One turn moves each row of this set onto another row. After a few examples, where does it send each row asked below?
Rerat: [-15.3  13.4   5.8   4.2  17.4  46.0  -2.3  16.4  10.1  -3.4 -20.5 -21.3
  15.8  -1.8   0.0  -6.0 -21.3  21.7]
lazum: [  6.8 -12.8   6.2 -37.2  -6.3  24.0  30.6 -10.8   5.8 -26.2  -0.9 -14.0
   0.3  28.6  -0.2 -27.4   6.6  -7.1]
Tum: [ 17.0 -12.3  -2.5 -38.1 -17.9  28.7  29.1  -6.0  -2.2 -19.3  -2.9 -18.2
  -0.9  26.8  -5.0 -20.5   9.1  -4.1]
busod: [ 38.4 -20.1  -5.3  -0.2 -31.8  15.7 -12.5   6.9   9.0 -13.6 -20.0  27.1
  11.4  -2.4 -10.7 -20.0 -14.7  21.6]
subep: [ 45.2 -12.9  -3.4  12.9 -24.3  22.3 -22.9  11.1  17.0  -2.6 -16.0  15.3
  -8.1  -1.7  -1.2 -26.5  -8.8  13.2]
gab: [ -7.1   7.3   5.8   5.6  24.3  40.5 -14.0  11.5   0.3   7.9 -15.1 -16.4
   4.7 -22.0 -10.1  15.5 -24.1  20.2]
poga: [-10.3   8.8 -23.4   0.5  10.4 -46.7 -19.5 -16.8   9.6 -21.9   4.9  16.8
  -5.7 -11.9  -7.7  19.1  24.5  -1.0]
noleb: [  3.6  -4.8   3.4 -46.4 -13.3  23.1  28.1  -5.2   1.0  -0.6   3.6 -11.9
  -7.8  13.6  -5.9 -31.8   2.1   8.6]
Kugi: [-25.7 -17.9 -27.1   1.5  -1.2 -35.3 -12.4  -9.5 -18.9 -22.1   3.8  12.8
 -11.5  -9.6 -18.8  25.8  16.3  -4.9]
Muze: [ 52.9 -16.9   3.9  11.7 -21.0  20.4 -27.8  -0.7  13.4 -13.0 -13.5  18.9
  -5.0   1.4  -1.1 -16.1  -3.2   8.5]
Gunek: [-30.7 -10.6  -8.6  12.7 -24.1 -42.3 -24.2  12.4  20.5  -6.1 -18.9 -10.7
 -12.5   9.1  -6.0  15.4 -10.9 -37.0]
lik: [-19.3  12.2 -22.8  10.6   4.5 -47.1 -18.3   3.1  27.8 -22.5 -17.9 -10.4
   0.6  10.1 -11.9  21.7 -11.4 -31.5]
lunap: [-12.2   2.1  -9.7  -8.6  11.1 -46.6  -7.8 -21.3  33.7  -5.2  18.2 -22.3
 -17.7  -3.4  21.2  15.5  -2.2 -17.3]
Babiz: [ -7.6  -8.4   0.9 -40.3 -10.4  15.2  34.8   4.6 -10.2 -18.6  -9.1 -13.9
  -7.3  13.9 -17.9 -28.7   6.6 -17.8]
Razim: [ -0.4  15.4   8.4  -1.9   0.5  39.8  -9.8  20.8   2.3   7.8 -20.5 -27.8
  15.2  -1.9  -3.3   2.2 -37.8  10.1]
kimar: [-23.0  -1.0 -11.4  -5.5   6.1 -48.1 -13.0 -11.7  -1.0 -17.1  11.6  15.3
  -4.3 -11.7 -19.2   6.4  27.3   4.3]
gofit: [-12.6  20.1   9.5  11.4  24.0  43.9 -11.7  16.1   6.5  -1.5 -20.0 -20.1
   6.8   1.8  -6.4 -10.9 -23.2  10.7]
vapoz: [-12.2  -4.4   0.9  -3.6  11.3 -42.3 -14.8 -17.2  24.2   9.6  23.8 -32.6
 -17.6  -7.9   9.4  21.6 -11.8 -11.9]
riroz: [ 41.8 -33.8  10.5   1.9 -33.7   6.5 -17.8   2.9  32.8  -5.6 -20.7  17.9
  -3.4  -5.5   2.5 -15.6 -10.7   4.0]
Lasop: [-32.6 -23.3  -4.0  -6.6   7.3 -30.2 -13.6 -20.8  31.6  13.3  15.3 -14.0
 -22.7  -5.8  15.6  25.2  -2.9   2.8]
buf: [-14.6  -8.2 -11.1  11.6 -10.3 -50.8 -22.0   3.8  27.7 -21.3 -18.0  -7.8
  10.0  13.4 -21.5  23.3 -15.7 -25.9]

Tum goes to subep
gofit goes to lazum
Now these:
Lasop goes to Kugi
Babiz goes to riroz
poga goes to lik
buf goes to vapoz
noleb goes to busod

One turn moves each row of this set onto another row. After a few examples, where does it send each row asked below?
Viram: [ 14.9  20.4  30.8 -26.2   7.3  26.0 -28.9  -0.9   7.5  -1.9  -1.7   2.3
  -7.4   9.9]
Let: [-26.7 -17.8 -31.5  11.7 -27.0   4.7  15.3 -10.4 -14.2 -16.3 -18.8  -0.9
 -34.4  -1.8]
pomiz: [-33.1  20.3 -10.2   9.2 -23.0 -21.0 -13.5  22.1  32.0 -35.1  -8.0 -22.1
 -14.0 -26.9]
Nutu: [-11.8 -27.3 -26.3   5.4   4.5  13.4   7.2 -26.6 -15.9 -13.1 -20.5   5.3
 -18.7  -8.2]
molor: [-25.5 -38.8  -6.5  15.4 -26.4  19.3  -0.2 -19.4  -2.0  -5.2 -28.0  -1.5
 -28.1  -4.3]
mifu: [-17.5 -23.5  -0.6  22.2 -36.6  11.0   8.9 -20.2 -16.6  -3.7 -15.0   0.8
 -34.9  -8.0]
Zaso: [ 16.8  14.8  33.7 -21.5   6.0  34.0 -25.9   7.2  16.7   7.3  -0.6  -7.5
  -2.5 -18.2]
nosip: [-26.9  16.5 -12.3 -19.3 -41.0 -21.4 -23.1  23.9  14.5 -27.0 -13.5 -16.4
   9.9 -32.5]
Nari: [-23.4  23.1  -1.0  -1.7 -45.0 -22.3 -19.9  22.8  10.9  -6.7  -8.5 -12.0
  13.0 -41.7]
ligan: [  7.0  16.1  19.0 -27.1  15.4  21.3 -33.6  23.7   1.4  16.3 -15.7 -23.3
 -10.6  -2.6]
Zasor: [-25.8 -32.9   0.5   2.2 -18.8  18.5   5.9 -17.1 -27.5 -13.2 -18.2   1.0
 -35.5 -13.9]
Papum: [  8.3   1.4   9.5 -25.0  16.9  39.0 -25.0  10.0   3.4  19.1   4.1   3.2
 -19.4  -0.7]
zuses: [-23.5  39.8  -8.0  -0.4 -24.2 -16.7 -19.1  32.6  29.7  -9.7 -12.9 -12.5
  10.2 -21.4]
pusa: [  0.2  21.0  12.1 -39.2   6.4 -11.5  32.9   9.3  29.5   4.8 -17.4   8.6
 -13.1  -6.7]
rute: [ 17.6  15.6  29.3 -24.5   0.6  25.1 -26.5   0.4  -2.8   8.4  15.9   7.2
 -10.7  -9.3]
kelis: [-30.0  32.0  -4.2  -4.5 -39.4 -30.6 -12.3   2.6  16.1 -20.2 -18.3 -19.6
   4.9 -32.4]
mal: [-18.9 -19.3  16.1 -14.2   2.0   7.8  36.8  17.0  31.0  10.3 -24.5   9.7
 -32.4 -14.0]
lape: [-32.0  -4.2  -3.6 -43.0 -13.3 -23.7  28.6  27.1  13.2   5.2 -24.4  -1.8
 -22.1 -24.4]

mal goes to pusa
rute goes to Nari
Now these:
ligan goes to pomiz
Zasor goes to Zaso
Viram goes to nosip
zuses goes to Let

